Named moves, each a turn or a mirror, and the order they were made in; the first pair answered:
D:
[-1, -47, -9, -35, 30, -45, -12, -3, -34, 6, 15, 4] => [-23, 1, -31, -45, 50, -21, 6, -19, -8, 2, 28, 15]
[-1, -6, -16, -17, -8, -18, 4, 5, -8, -6, -4, 22] => [-3, 0, -18, -19, -7, -16, 7, 3, -5, -6, -2, 23]
[-6, -15, 14, 7, 30, 7, -8, 6, 20, -9, 16, -25] => [-5, -16, 14, 8, 29, 5, -8, 6, 19, -10, 16, -26]
Q:
[-4, -18, -8, -7, -9, 2, -4, -5, -11, 5, -14, 26] => [18, -23, 22, 0, -10, 2, 0, 3, -6, -2, 3, -9]
[-13, 11, -36, -25, -14, 1, 1, 20, 5, -13, -27, -23] => [-2, 9, -18, -15, -12, 6, 1, 28, 16, -14, -19, -45]
[-1, 7, 8, -11, 25, 5, 2, -12, 2, 8, 11, 26] => [12, 4, 18, -18, 20, -3, 5, -10, -10, 0, 19, 10]
[-2, 22, -27, -18, -2, 5, 14, -2, 4, 9, -8, 16] => [24, 14, 2, -17, -7, -1, 21, 5, -1, -2, 9, -22]
B:
[5, -21, 10, -9, -17, 13, 19, -5, -9, -13, 18, 3] => [1, -22, -7, -16, -22, 7, 16, -3, -9, -18, 3, 4]
[15, 45, -30, -19, -44, 11, 17, -14, -28, -37, -1, 12] => [-15, 35, -62, -17, -18, 11, -3, -18, -12, -24, -21, 35]
[-27, 12, -8, 27, 29, 12, 5, 28, 66, -13, -43, 2] => [-17, 14, 26, 38, 37, 21, 15, 27, 66, -2, -16, -1]
[-5, 11, -18, -18, 14, -4, 1, 2, 9, -10, -4, -14] => [-11, 7, -13, -13, 24, 0, 0, 0, 15, -2, 0, -7]
Now pairs of rows:
Between the rows of a pair lie 2 to 3 moves.
[20, 7, 10, -3, 11, 11, -9, 10, 13, 15, 49, 15] => [21, -19, 4, -7, -2, -6, -20, 12, -13, 19, 34, 30]	Q D
[-16, -2, -10, -9, 17, 9, -6, -6, 4, 1, 5, 18] => [-8, -24, 3, 4, 9, 4, -15, 6, 2, 9, -3, 12]	D Q Q
[-11, 13, -21, 3, -2, 13, -5, -2, 22, 3, -14, 13] => [5, 8, 5, 12, -3, 16, -2, 5, 30, 1, -1, -18]	Q Q
[33, -14, 34, 0, -7, -5, 9, 14, -9, -26, 14, -39] => [19, -44, 17, 12, -16, -17, -13, 18, -24, -8, -20, -2]	D Q D
[3, 13, 9, 9, 8, 5, 6, -7, 5, 14, 15, 8] => [10, -2, 4, -2, -3, -10, 0, -5, -19, 11, 9, 14]	Q D
[-4, -31, -1, 5, 17, -8, -16, 7, 11, 3, -13, -10] => [-16, -8, -4, -5, 35, 5, -5, -8, 14, 7, 6, 8]	Q B D
[-5, -15, 22, -5, 11, -6, -7, -12, -14, 8, 21, 12] => [-5, 14, 14, -14, 3, 4, 8, -18, -10, -5, 27, 7]	B D
[-22, 33, 9, 9, 20, 27, 9, -13, 30, 6, 26, 33] => [28, -13, 16, 3, -51, -15, -2, 16, -24, -25, -12, -8]	B D B
[3, 1, 14, -5, 10, -3, -8, 2, 22, -18, 8, -44] => [-2, 1, -15, -30, -1, -16, -11, -5, -6, -26, -7, -27]	B Q Q
[-2, 33, 0, -21, -5, 9, 21, -18, -14, -7, 20, 16] => [17, -12, 7, -15, -27, -16, 3, -2, -39, -6, -4, 4]	B D
[-5, 3, 5, -1, 18, 0, 16, 12, 14, 5, 17, -14] => [9, -11, 7, -2, 0, -11, 11, 19, 0, -2, 7, -22]	D B
[-1, 12, -6, -5, 18, 9, -2, -19, 3, 8, 12, -9] => [15, -9, 11, -1, 0, -1, -6, -10, -13, 6, 8, -19]	B D
[18, -3, 2, -19, -7, -9, -2, 3, -6, -6, 5, -7] => [4, 11, -14, -23, 4, -3, 0, -2, 3, -6, 3, 1]	D B
[-1, 21, 0, 5, -5, 34, 15, -30, 4, 3, 1, 28] => [16, -24, 22, 26, -18, 19, -4, -13, -6, 13, -14, 18]	D Q
[31, -25, -5, -14, -27, -23, -8, 12, -30, -9, -15, -4] => [28, -38, 12, 13, -1, -13, -19, 23, 12, 2, -12, -27]	B Q
[-14, 15, -13, 4, 10, 15, 8, -10, 11, -2, 2, 6] => [-2, 12, 4, 9, 8, 16, 10, -5, 15, -8, 10, -15]	Q Q
[0, 35, 3, -15, -21, 16, 19, -15, 15, -7, 9, -3] => [2, -5, -2, -15, -39, -8, -2, -8, -21, 4, -17, 18]	D Q Q
[-4, 7, 14, 9, 15, 15, 8, -11, 12, 4, 9, -17] => [12, -11, 15, 7, -7, 1, 3, -2, -3, -6, -3, -30]	D B
[-2, 11, 28, -2, 3, 21, 8, 1, 18, -7, 34, -1] => [1, -30, 19, -7, -18, -4, -12, 7, -22, 3, 7, 24]	Q D
[-23, 17, -28, -14, 1, -6, 6, -23, -25, 2, -8, 50] => [-4, -26, 11, 5, -3, -18, -7, -12, -45, 20, -2, 44]	B D
[-14, 17, -32, -25, 5, 5, -1, -7, -6, -5, -24, 24] => [-12, 30, -12, -2, 19, 26, 5, -2, 35, -2, -10, 1]	Q D Q
[-1, 31, -1, 28, -5, 35, 20, -1, 22, 4, 1, -4] => [-4, -8, -16, 28, -22, 9, -1, 3, -14, 17, -31, 29]	D Q
[9, -8, -27, -1, -40, -6, -9, 1, -29, -10, -43, 16] => [6, -16, -27, 17, -29, 0, -19, 14, 5, -8, -54, -7]	Q B Q
[-13, 14, -17, -1, -4, 18, 3, 0, 21, -4, -13, -3] => [6, -20, 23, 15, -10, 8, -5, 8, 4, 9, -4, -11]	B B D
[11, -8, 4, 9, -17, -12, 0, 10, 22, -10, -2, -36] => [-1, 20, -25, -20, -14, -14, 11, -8, 8, -20, 3, -12]	Q Q D
[5, 16, -7, -29, 32, -7, 8, -8, 11, -21, 22, -35] => [-6, 20, -26, -41, 30, -11, 7, -14, -2, -19, 14, -12]	Q Q
[-7, -25, 7, 18, 27, 5, -7, 14, 16, 25, -18, -18] => [0, 0, 25, 17, 27, 19, 14, 7, 18, 18, 7, -24]	D B
[-10, 20, -34, -10, 10, -19, -12, -7, 10, 6, -12, 2] => [0, 16, -30, -20, 2, -27, -9, -5, -6, -2, -7, -6]	Q Q Q
[-9, -16, -11, 10, 0, -19, -23, 20, 34, -2, -38, -9] => [-32, 14, -16, -10, 36, -8, -9, -6, 33, 7, -5, 18]	Q D B
[2, -24, 6, -6, 8, -11, -14, -3, -1, 12, 2, -8] => [-7, 9, -1, -13, 19, 4, -1, -13, 14, 7, 15, -3]	B D
[17, -12, 12, -27, -9, -18, 6, -9, -33, -5, 12, -9] => [-13, -2, -19, -20, -1, -10, -2, -15, -18, 10, -8, 36]	Q Q
[-6, 4, -22, -9, -3, 0, -3, -6, -9, 6, -13, 29] => [7, -14, 15, 5, 0, 1, -4, -2, -15, 18, 5, 25]	B D B
[-5, -39, -3, 20, 11, -12, -24, 11, 9, 13, -24, -3] => [-27, 7, -17, -2, 38, 7, -5, -15, 18, 13, 4, 19]	Q B D
[-15, 36, -34, -12, -1, 1, 1, 6, 3, -22, -4, -24] => [-16, 27, -15, 5, 22, 8, -4, 10, 23, -8, 9, -37]	B Q Q
[-17, 0, 5, -12, 30, 1, -4, -6, 6, 4, 17, -12] => [1, -16, 20, -9, 12, -11, -5, 2, -10, -1, 15, -24]	D B
[-36, -12, 19, 2, 32, -7, -4, -2, -1, 17, 30, 7] => [1, 3, 23, -14, -21, -14, 16, 8, -27, -20, 26, -26]	B B
[-14, 9, -41, -34, 18, -22, -15, 3, 5, -10, -11, -8] => [0, 5, -28, -41, 13, -26, -9, 6, -3, -15, -1, -27]	Q Q Q
[-24, 10, -12, -34, -12, 6, 10, 6, -34, 4, -24, 15] => [-36, 15, -7, -1, 4, 30, 7, 10, 13, 20, -28, 16]	Q Q
[23, -24, 14, 4, -19, -12, 2, 14, -5, -20, -8, -48] => [-17, 38, -36, -18, 4, 14, 20, -11, 15, -23, -3, -8]	D Q
[23, 0, 3, 19, -15, -8, -10, 27, -9, -18, -32, -43] => [9, 45, -16, -3, -2, 7, 10, 13, 2, -31, -14, -39]	D Q Q
[18, -12, 17, -13, 17, -15, -3, 6, -4, -6, 19, -27] => [-3, -10, -11, 2, 24, -6, -13, 11, 30, 0, -9, -19]	B B Q
[9, -11, 14, 1, -2, 9, 3, 5, 19, -3, 6, -15] => [4, -10, -7, -5, -9, 1, -1, 8, 18, -11, -10, -16]	B B
[-13, 10, -5, 11, 12, 10, 1, -12, 17, 20, -2, 43] => [-5, 18, 8, 10, 7, 17, 11, -15, 16, 16, 11, 38]	D B D
[-6, -17, -3, 11, 9, -5, -2, 7, 17, 3, -15, -2] => [-1, -10, -12, -17, 3, -17, 4, -1, -12, -11, -11, 2]	D Q
[-24, -1, -2, -9, -1, 11, -13, -8, 14, 26, 11, 46] => [11, -34, 33, -12, -21, -10, -17, 6, -17, 15, 17, 11]	D Q
[-14, 23, -11, -9, 19, 3, 8, -22, -7, -8, 21, 31] => [14, 19, -5, -21, -3, -11, 12, -10, -16, -36, 19, -15]	Q B
[-17, 3, -22, 18, 20, -10, -20, -7, 27, -1, 0, 15] => [-12, 6, 0, 25, 26, -3, -13, -10, 27, 5, 20, 15]	D B D
[-15, 14, 17, 38, 42, 28, -3, 5, 58, 23, 20, -8] => [-34, 18, -33, 13, -2, 12, -7, -8, 1, 24, -19, 70]	B D Q
[-3, 46, -22, -20, -1, 4, 36, -26, 15, -16, 8, -2] => [11, -37, -21, -8, -23, -38, -7, -1, -18, -3, -36, -8]	D B
[5, -2, -6, 25, -33, 14, -4, 11, 14, 6, -25, 14] => [7, -3, 14, 32, -25, 20, 0, 9, 17, 12, -9, 15]	B B B
[6, -39, -2, -10, 6, -4, -29, 15, 24, 17, 7, -14] => [-5, 1, -4, -15, 19, 17, -10, 2, 42, 13, 27, -8]	B D
[-19, 15, -36, -7, 17, 4, -9, 3, 32, -10, -16, -15] => [-4, -27, -22, 3, 0, -14, -26, 17, 9, -4, -30, -18]	D Q
[3, 1, -16, 6, -17, -5, -19, 22, -12, -23, -18, -42] => [-8, -10, -26, 0, 0, -11, -32, 17, -12, -16, -19, -34]	B Q
[0, -15, -1, -6, 2, -12, -7, 9, -12, -5, -9, -5] => [-10, -13, 5, 5, 13, -4, -7, 6, -2, 9, -3, 9]	Q Q B
[12, 8, -18, -30, -10, 13, 6, -9, 0, -51, -25, -33] => [-2, 3, -13, 9, 1, 32, -3, 0, 44, -30, -35, -26]	D Q
[6, 23, 20, -9, 20, 7, 11, -4, 2, 9, 35, -2] => [5, 42, 4, 2, -1, 18, 16, 3, 22, 0, 14, 0]	B Q B
[-10, 10, -46, -4, -23, -25, 9, -11, -5, 2, -52, 23] => [-16, 3, 21, 28, 27, -2, 15, -25, 13, 46, 7, 41]	B B
[-3, -1, -4, -9, 23, 5, -13, 2, 25, 1, 8, -18] => [13, -11, 12, -4, 14, 0, -11, 7, 16, 0, 13, -27]	B D
